In the data rows, 128 means zero.
How far apart are the two rows of each pair, measured in a hidden way? 0 means very close, and 40 very far. Two or three weighted sums of its numbers give each row a place; it is the straight-line distance between the places.
[103  98 117 118 120 110 116 114 102 118 133 124 126 143 142 118 121 134
 108 137]
[108 154 150 139 168 138 130 135 141 117 171 131 130  71  95 167 138 117
 104 134]: 18
[127 180 171 102 156 156  93 153  89 119 156 138 105 103 105 170 124 140
 100 134]
[137 120 163 131 114 128 142 124 117 132 119 112 150 130 136 127 105 134
 155 130]: 22
[105 127 150 130 134 117 164 122 106  76 116  92 160 141 126  93 126 108
 125 102]
[ 93 103 150 108 114 131 132  78  98 115 170 104 113 155 144 127 126 161
  91 138]: 10
[156 230  80 141  78 125  84  93 179 169  70  97 169 151 117  42 160 176
 107 183]
[ 96 117 146 112 145 116 147 127  79  74 120  86 127 175 125  74 129 104
 128  90]: 6
[164  94 130 211 141  86 161 145  96 145 185  60 153 115 136 178  61 153
 177 138]
[137  57 113 121 185 169  56 115  51   8  84 190  47  63 149 209 255 193
  69  66]: 23
[162  39 181 209  75  81 171 156 109  76 145 142 112  69 107 229 176 178
 201 111]
[160 119  81 135 156 156 124 116 171 139 154 167 145 138 104 135 104 149
 150 168]: 10
[154 147  78 149 169 165 122 123 150 146 126 156 149 169 164 113 100 159
 163 181]
[ 90 150 147  82 183  51 176 185  69  42 135 107  95 109 188  28 127 105
 103  65]: 10
[132 143 193 125 116 167 140 154 148 139 105  94 186 136 168 131  62 151
 122 108]
[ 78 120 177 147 169 107 198 140 142  69 121 103 127  84 110 101 156  95
 139 105]: 17
[125 107 142 141 107 106 137 133 115 123 116 122 129 114 119 141 127 118
 156 140]
[106 159 157 131 115 122 142 149  97  92 135 126 101 132 124  69 125 103
 113  90]: 8
[170 136 206 133 132 183 175  94 125 135 113 100 221 147 150 128 105 146
 155  56]
[120 114  98 138 150 109 158 104 129 127 140  90 143 150 116 139  88  88
 123 136]: 6
[147 125 106 110 126 141 136 119 146 140 134 151 120 133 113 146 102 140
 146 153]
[159 155 129 105 103 161 235 101 134 138  87  94 116 172 132 157  90 172
 125  97]: 11
[114 142 159 150  75 146  97 155 118 148 148 169 123  89 119 112 145  85
 119 112]
[132  95 115 113 137 145 124 127 114 144 102 140 131 107 104 111 136  98
 153 124]: 4
[117 178 122 118 176 176  84 152 123 114 219 145 169 200  93 221 158 187
 143 110]
[196 135 187 188 121  91 163 165  74 145  96 126 128 145 185 139 117 168
 215 159]: 29
[156 239 125  98 104 209 220 139  64 115  96  87   6 208 133 226 143 221
 106 113]
[ 48 107  86 171 122  58 101 243  54  84 154 193 156  87 194  93 182 160
   0  91]: 21
[151 211  87 214 194 160 160 126 113 173  25 114 148 210 255 122 179 103
 194 188]
[121  55 121 120 156 183 152 144  98 158 118 101 159 103  96 113 134 114
 151 131]: 14
[134 110 107 124 135 153  96 106 104 118  75 140 113 149 159 110 151 110
 161 130]
[132 152 161 122 146 135 112 158  92 112 166 127 111 112 120 177 107 151
 125 142]: 22
[140  73 103 130 123 138 107  87 120  81  95 154  90 109 105 144 176 110
 132 115]
[116 100 105 180 143 148 181 120 232  91 155 123 200  77  64 180 150 114
 168 169]: 13
[147 128  90 140 121 165 152 123 174 136 150 152 132 125  81 154 113 148
 154 161]
[162 125  85 133 163 151 132 123 172 148 160 165 148 130 102 132  93 149
 150 182]: 11
[123 149  93 106  85 115 177 128 121 148 104 116  52 174 102 165 109 170
 142 122]
[114 139 170  98 163 101 148 138  99 114 112 140  97 114 155  86 119 104
 126  90]: 15
[123 116 123 116 111 119 111 119 122 141 113 141 119 125 116 124 122 103
 139 134]
[122  86 112 129 173 158 159 134 110 168 133  88 159  94  92 117 111  91
 157 130]: 9
[153 156 158 131  96 170 150 143 151 147 176 173 159  82 126 131 112 104
 125 120]
[ 82 116 112 151 115 126 151  80 105 125 204  88 136 146 155  95 113 120
  75 133]: 13
[129 113 128 121 114 122 118 121 117 136 115 132 127 127 122 125 114 112
 143 137]
[141 131 126 107 114  95 107 122 144 139 126 134 119 139 117 132 133 110
 113 144]: 5
[143  75 104 121 154 173 108 113  95 119  70 131 121 122 124 104 170 103
 168 119]
[119 156 129 127  92 121  84 153 151 155 113 137 133 117 125 109 111 130
 116 122]: 13
[ 96 130 134 133 176 122 136 108 100 122 111 108 100 173 202  52 123 146
 118 124]
[123 204 128 223 199 138 107 159 131 212  61 199  97 136 255  69 204 124
 131 172]: 16
[109 150 173 178  45 187 111 172 121 129 203 189 126  73 104 101 141  67
  80 102]
[174  69  70 139 149 184 103  80 134  64  89 168  90 119 142 136 196 126
 145 113]: 2
[129 156 147 102 146 144  95 142 103 126 146 137 111 111 115 147 116 127
 113 129]
[179 130 137   0 120  78 101 117 125 123 134 200  51   5 219 153 151  65
 152  46]: 23
[109 139 161 165  78 139 144 138 160 132 149 151 154  52  87 144 156  84
 125 122]
[117 141 110 122 108 108  95 116 123 137 117 127 131 147 123 111 120 125
 131 124]: 8
[ 98 132 138 134  84 112  90 159 108 142 130 157 117 107 131 113 143 106
 109 109]
[141  61  96 132 129 145 109  86 120  72  92 163  86 104 109 150 184 111
 130 111]: 1
[160 135 134  93 132 101 110 131 150 123 129 139 111 137 120 142 153 115
  93 145]
[114 119 130 114 111 115  97 133 126 141 110 142 118 134 124 124 119 110
 134 126]: 3
[123 207 151 132 186 156 180 150  99  51 141  72 146 138 138  85 109 142
 129 136]
[ 96 140 110 137 177 140  96 185 134 126 139  98 152 132 165 162  93 144
  65 112]: 24
[131 148 132 106 131 132  97 131 120 133 139 133 119 119 113 132 107 126
 117 134]
[130 135 112 128 158 144 100 120 134 169 100 157 121 149 165 105 114 133
 163 145]: 13
[110 131 143 102 118 148 100 185 152 156  63 161 139 143 204 165 110 134
 138 121]
[153 175 102 116 104 107 103 114 176 148 109 117 143 150 110  95 139 145
 104 169]: 17
[129 134 169 123 125 156 157 101 120 135 111 109 176 138 137 123  99 123
 139 113]
[100 126 122 101 104  64 143 130 109  98 181 110 111 156 165 107 161 176
   9 135]: 8
[134 145 151  80 122 116 143 141 102 107 111 129 114 100 140 112 116 120
 133 112]
[114 108 129 126 158 111 151 110  90  50 108 106 102 156 122  93 140 103
 119  94]: 4
[156 123 148  36 124  99 126 146 118 138 124 179  92  45 182 154 134  73
 144  80]
[122 116 117 114 115 116 115 114 122 139 120 137 122 129 116 125 113 100
 137 135]: 1
[136 204  42 153 156  84 133 123 166 128 162 169 180 107  98  74  96 224
  86 177]
[134  88  93 134 143 122 142  88 122 103 119 115 118 139 107 134 133  88
 128 125]: 20
[120 121 119 112 105 116 117 122 120 141 111 135 106 137 114 129 119 116
 141 128]
[116 111  84 141 166 112 171 109 105 128 151  70 151 129 104 135  90  94
 117 136]: 17
[152 134  69 139  83 130  95  48 161  55 109 123  94  88 108 115 168 195
  75 118]
[149 199  91 174 165 164 117 147  74 150  29 131 154 185 255  92 172 106
 191 182]: 31
[104 139 153 129  83 144  79 184 152 153 118 157 132 109 149 133 118 113
 114 107]
[111 118 126 122  96 110 142 117 130 132 109 132 108 115  99 148 139 102
 144 130]: 8
[113 122 140 128 145 113 114 123 136 168 117 155  98 111 128 119 124 124
 131 120]
[144 112 132 120 121 128 135 101 132 116 109 120 124 132 115 127 132 111
 122 134]: 4
[102 109 119 119 109 105 100 131 110 119 114 129 123 141 125 126 132 110
 122 121]
[161 123  56 102 127 182 207 118  89  43 104 115   0 167 105 232 195 219
  91  64]: 19
[114 113 116 116 115 111 110 123 115 132 118 137 121 129 123 118 117 107
 129 133]
[ 95  95 149 116 114 126 149  81 100 121 154 104 130 156 154 122 113 156
  98 140]: 6
[142 126 119 112 137 135 116 123 139 139 134 151 124 123 118 139 105 126
 141 148]
[161 186 101 167  99 109 118 128 156 153 155 108 157 110  91  87  68 216
 151 180]: 2
[120 112 155 147 110  92 111 166  86 125 133 111 118 155 140 156 135 145
 185 125]
[165 131 197 158  86 167 169 151 131 135 151 111 179 105 145 116  85 130
 128 111]: 6
[123 106 104 109 139  83 114 156 101 122 119 118 137 133 134 108 153 130
  76 140]
[136 115 152  80 110 113 128 127 112 131 107 151 116 107 139 155 123  96
 137 121]: 6
[147 143 127 116 134 129 106 119 135 159  94 129 138 164 164 106 130 123
 139 143]
[ 84 157 129 123  93 123  76 157 111 120 142 121 158 176 177 185 216  96
 131  40]: 21
[ 91  95 101 123 129  81 107 144  85 104 117 132 123 129 142 112 133 128
  97 125]
[ 88 101 138 166 116 120 197 109 169  91 103 121 165  71  91 160 184  70
 163 143]: 16
[156 121 145 214 124  70 142 171 120 139 213  68 156 121 130 171 115 133
 126 136]
[115  94 118 122 110 119  97 108 111  96 115 128 104 146 101 142 166 102
 133  99]: 16
[112 122 155 140 172 124 117 121 151 189 125 162 107  96 136 107 120 128
 122 114]
[131 110 111 127 149 136 147 115 122 147 134 106 148 130 107 121 100  97
 144 143]: 2
[ 97 125 137 118 117 130  93 172 155 142  90 143 136 143 149 141  99 132
 120 118]
[117 125 123 114 154 117 174 135 122 103 124  95 139 150 145 107  91  93
 121 108]: 13
[111 135 163 132 176 129 129 133 155 162 147 156 101  74 113 137 137 119
 113 121]
[139 143 150 106 129 148 137 112 100 143  76 124 147 157 188 114 112 111
 162 130]: 8
[135 127 107 121 129 131 108 119 132 146 121 148 125 139 129 120 110 123
 147 149]
[121 122 136 120 134 117 109 124 132 154 119 147 111 113 125 121 122 113
 132 125]: 3
[121 113 122 115 113 117 106 117 120 139 116 140 118 130 115 123 118 106
 140 132]
[142 162 137 146 121  63 138 155  85 126 106 124 124 111 171 115 116 171
 156 153]: 14
[139 176 198 116 128 159 181 167 157 101  97  70 183 163 188  99  35 175
 107  84]
[135 126 129 135 135 129 116 138  96 140  92 133 126 152 175 117 115 136
 180 153]: 25
[166 168 218 121 140 190 201 113 120 148 117 109 227 104 175 107  71 134
 108  92]
[ 64 135 158 113 133 115 104 133  95  87 133  88 164 222 109 121 193 104
 139  23]: 34
[107 141 151 112 164 103 164 140  80  53 115  91 115 160 133  49 105 109
 122  99]
[122 118 133 123 173 133 124 125 132 119 143 122 115 148 143  82 107 140
 114 113]: 1
[114 116 126 114 103 117 104 122 116 133 120 136 120 139 113 128 128 105
 137 117]
[130 126 153 118 121 141 148 110 119 137 112 117 154 124 135 122  95 113
 137 130]: 9
[110 105 137 116 109 122 123 103 111 131 132 118 123 143 140 121 116 128
 116 135]
[142 160 102 145 157 157 105 123 107 169  55 145 135 171 215  89 134 113
 187 153]: 11
[108 120 133 119 118 125  91 152 139 142  99 139 129 140 135 128 113 120
 129 120]
[124 108 134 124 149 136 123 131 128 172 110 146 129 100 116 112 132 108
 143 120]: 10
[121 114 125 140 153 140 106 111 165 172 159 142 113 119 133 112 110 151
 119 144]
[130 102 131 102 130 140 124 137 111 157 101 141 134 105 115 126 131  96
 155 125]: 8
[124  96  68 170 128 131 241 102 156  94 122  53  96 110  80 235 168 120
 124  97]
[126 119 118 122 127 125 110 121 139 155 119 147 111 127 117 124 117 123
 141 133]: 25
[ 89  92 139 131 119 177  88 174 145  25  62 149  97 141 184 137 140 171
 101  57]
[135 172 111 131  86  86 119 104 182 136 137 111 140 104  79 114 127 142
  96 171]: 16
[156 208  92 186 156 180 147 127  99 151  50 111 167 219 255  83 167 120
 216 216]
[123 113 123 113 113 120 108 120 122 141 114 141 122 126 117 123 118 105
 141 134]: 21
[160 155 206 118 145 178 191  94 125 147 103  97 214 124 160 122  65 143
 134 113]
[119 126 136 122 102 123 101 132 121 151 125 153 118 110 116 118 129 100
 136 123]: 23
[118 130 143 129  91 127  95 139 123 151 125 155 121 106 119 119 135  97
 132 120]
[170 175  50  95 123 132 255 136 162 143 140 139  34 184 132 209 108 203
 131  97]: 9
[138 123  97 121 123 139 131 121 144 148 124 138 110 145 107 138 104 144
 149 144]
[115 130 121 119 113 127  96 123 109 138 104 130 125 159 145 120 127 114
 149 123]: 2
[131 179  97 131  92 104 102 115 158 151 119 122 143 117 101  97  89 161
 116 151]
[130 100  92 108 131 171 180 154 112 167 102 114 102 126  80 141 133 131
 155 121]: 2
[121 119 119 113 107 118 116 119 118 142 111 137 110 135 113 126 119 113
 141 130]
[122 115 116 116 108 123 124 121 118 142 108 133 110 129 107 131 127 110
 145 130]: 1
[135 161  98 140 149 159 105 141 136 156  68 146 147 180 209 108 113 131
 177 161]
[128 187  98 135 104 105 106 116 142 137 139 121 137 109  97 104  90 167
 107 154]: 10
[141  47  96 136 141 160  99  77 122  66  90 172  80 109 115 158 207 120
 125  85]
[132 107 118 115 128 137  94 108 110 111 101 146  98 130 120 123 146 109
 139 125]: 6
[159  46  92 132 143 178  94  85 102  41  84 176  73  83 117 180 219 138
 115  92]
[126  83 118 111 146 157 129 138 113 159 105 132 142 106  96 112 137  91
 158 117]: 12
[176 174  49 168 187 180 150 117 193 159 155 163 170 146 124 107  81 192
 173 216]
[119 118 103 123 130 113 138 104 122 123 137 109 130 147 109 128 108  91
 132 130]: 14
[116 142 154 140  85 136  98 150 118 148 143 163 121  90 115 120 143  91
 124 116]
[163 131  82 142 158 159 132 121 183 145 171 176 150 128  96 131  93 147
 147 178]: 8
[169 131  67 146 189 163 157 111 197 139 193 184 164 141 102 134  80 183
 153 201]
[127 130 114 103  96 110 143 122 118 137 107 124  85 144 114 153 116 127
 139 130]: 18
[202 125 144  56 119  48 116 142 228 116 146 111 133 164  71 155 217 113
   9 190]
[123 114 125 115 116 118 107 119 122 141 114 143 117 127 117 123 118 108
 137 132]: 21
[137 122 168 117 209  92 141 136 168 120 129 133  87 127 141  87 170 126
  78 109]
[125 122 117 112 116 115 131 114 122 139 122 126 114 131 118 137 110 102
 139 134]: 5
[144 121  84 132 158 137 126 123 157 135 151 164 143 130 119 128  93 149
 136 171]
[134 158 167 145 175 173 144 110 176 178 132 108 187 145 152 103  97 153
 135  98]: 8
[145 147 112 112 139  98 122 121 141 142 133 128 130 151 144 139 126 117
 104 149]
[156 106  85 139 112 133 103  66 139  85  92 138 100 106  88 115 168 132
 115 121]: 9
[136 142 129 104  99 109 112 117 129 140 115 138 120 109 119 127 109 120
 127 135]
[167 142  66 160 193 181 156 107 187 142 194 181 167 164 149 127  85 209
 161 216]: 19
[165 119  92 156 149 150 100  56 183 115  94 179  89  78  99  98 191 157
  89 101]
[143 146  94 128 122 118 107 110 153 147 131 144 137 123 108 114  97 142
 130 156]: 6
[132 108 142  54 114 107 138 142 111 147 151 131 110  66 180 143 133  94
 129 109]
[125 145 153 138 121 210 115 149 113 161 223 130 134 102 127 124 125 160
  86 147]: 9
[166 107 108 139 129 164 136  57 137  69  83 121 129 113 102  95 155 140
 115 100]
[151 135 128 102 119  90 113 124 150 140 126 135 122 140 118 132 137 111
 104 153]: 2
[147 103  97 126 138 105 134 106 155 117 129 126 121 139 109 139 144  95
 111 131]
[144 133 172 122 143 162 161 128 108 132 146  81 170 126 143 126  92 149
 115 143]: 16
[128  84 122 116 115 121 119 104 125  93 103 148 101 101 115 150 168  90
 136 118]
[129 146 153 126 104 159 168 119 119 129 115 112 150 145 141 123 112 128
 117  93]: 8
[131 137 136 156 139 158 101 143 166 180 158 172 132  85 118 111 123 124
 130 133]
[141 148  82 139 161 169 100 135 152 139 139 150 164 189 157 131 135 150
 170 139]: 1
[154 108 153 105  98 130 109 123 122  96 121 195  86  60 154 183 170 100
 120  97]
[112 122 132 116 121 115 104 134 120 127 106 132 122 141 127 110 117 109
 132 117]: 7
[129 103 120 112 129 136 120 129 113 147 108 136 133 117 109 117 124 102
 149 129]
[139 117  72 135 152 167 167 105 162 147 176 129 132 154 104 146  97 176
 142 168]: 3
[128 125 114 116 113 112 110 119 124 137 122 134 124 126 117 119 110 113
 128 135]
[136 149 192 125 128 169 179 120 157 134 112  91 205 115 149 137  80 130
 119 118]: 17
[123 119 125 112 114 116 109 121 119 139 116 141 119 129 116 123 117 106
 139 132]
[133 155  62 100  83 127 219 131 127 128  96  95  14 210 104 183 121 200
 127  93]: 18
[ 93  99 129 119 149 147 155  66  86  55 154  76 104 183 176  57 149 168
 127 135]
[154  71 165 138 135 123 115 137 111 109 111 177  71  71 147 168 178 138
 143  99]: 28
[103 160 165 133 136 142 160 135 143  92 170 127 144  54  72 193 159  98
 119 140]
[121 147 129 118 141 100 140 122 105  91 117 107 126 149 125  70 100 117
 118 113]: 22
[118 109 125 126 108 115 125 116 131 130 113 135 129 112 103 131 135  94
 142 132]
[118 135 107 140 176 134 178  93  99 102 116  68 163 176 170  79  84 107
 129 120]: 14
[ 98 135 183 157 204 129 134 133 160 170 138 161  76  99 143  50 130 118
 103  87]
[105 137 123 126 161 167 154 123 107 180 113 110  70 162 174 113 130 172
 134 128]: 5
[118 152 151 140  72 142 116 159 134 141 163 161 109  98 102 117 146  94
 102 112]
[155 134 118 109 136 121 110 126 140 158 106 135 138 147 135 121 134 117
 133 154]: 9
[140 133 130 122 139 170 125 150 115 161 131 124 157  88  92 110 123 120
 135 126]
[143 123  77 159 176 131 157 128 185 121 166 111 173 149 118 164  81 125
 118 157]: 6
[120 117 101 134 147 109 157  98 124 125 144  95 139 145 111 131  91  92
 130 137]
[143 183  97 172 113 203 101 154 115 186  84 134 155 111 150  64 141 131
 150 154]: 4
[134 211 196 103 153 183  97 170  85 128 178 160 111  84 110 197 132 149
  94 133]
[111 117 149 130 180 133 173 155 132 167 118 124  81  99 111  97 140 125
 124  98]: 34
[136 100 162 154 119  90 139 157  88 123 143 122 112 124 145 147 102 171
 176 161]
[ 97 109  85 142 144 125 143 117 147 120 155  72 165 175 123 174 102  94
 112  99]: 23
[199 147  53 154 218 179 179 140 218 129 208 196 179 144  93 132  74 202
 173 212]
[155  68 127 146 155 129 138 122  98  51 113 143  94 122 127 124 158 148
 161 113]: 12
[170 155 162  66 152 108 115 158 163 119 156 131 127 137 111 173 170 138
  47 167]
[111 125 134 115 118 120  92 156 155 150 103 140 134 142 135 134 115 121
 119 119]: 9
[169 181 229 104 158 195 199 101 120 143 110  89 220 117 164 127  56 153
 130 110]
[ 89 150 175 166  57 168  94 171 144 153 195 169 122  88 147 107 134 107
  81 108]: 34
[110  99 134 153 108  91 152 131 115 101 117 117 155 101 114 137 145 113
 127 130]
[131 124 131 159 215 142 111 118 186 214 148 184 107  95 135 109 106 153
 129 137]: 13
[110 111 132 141 132 110 139 114 148 142 128 134 126  94 104 133 138  92
 135 127]
[ 88  93 139 152 107 109 177 108 163 105 113 121 157  73  80 160 168  78
 149 137]: 9
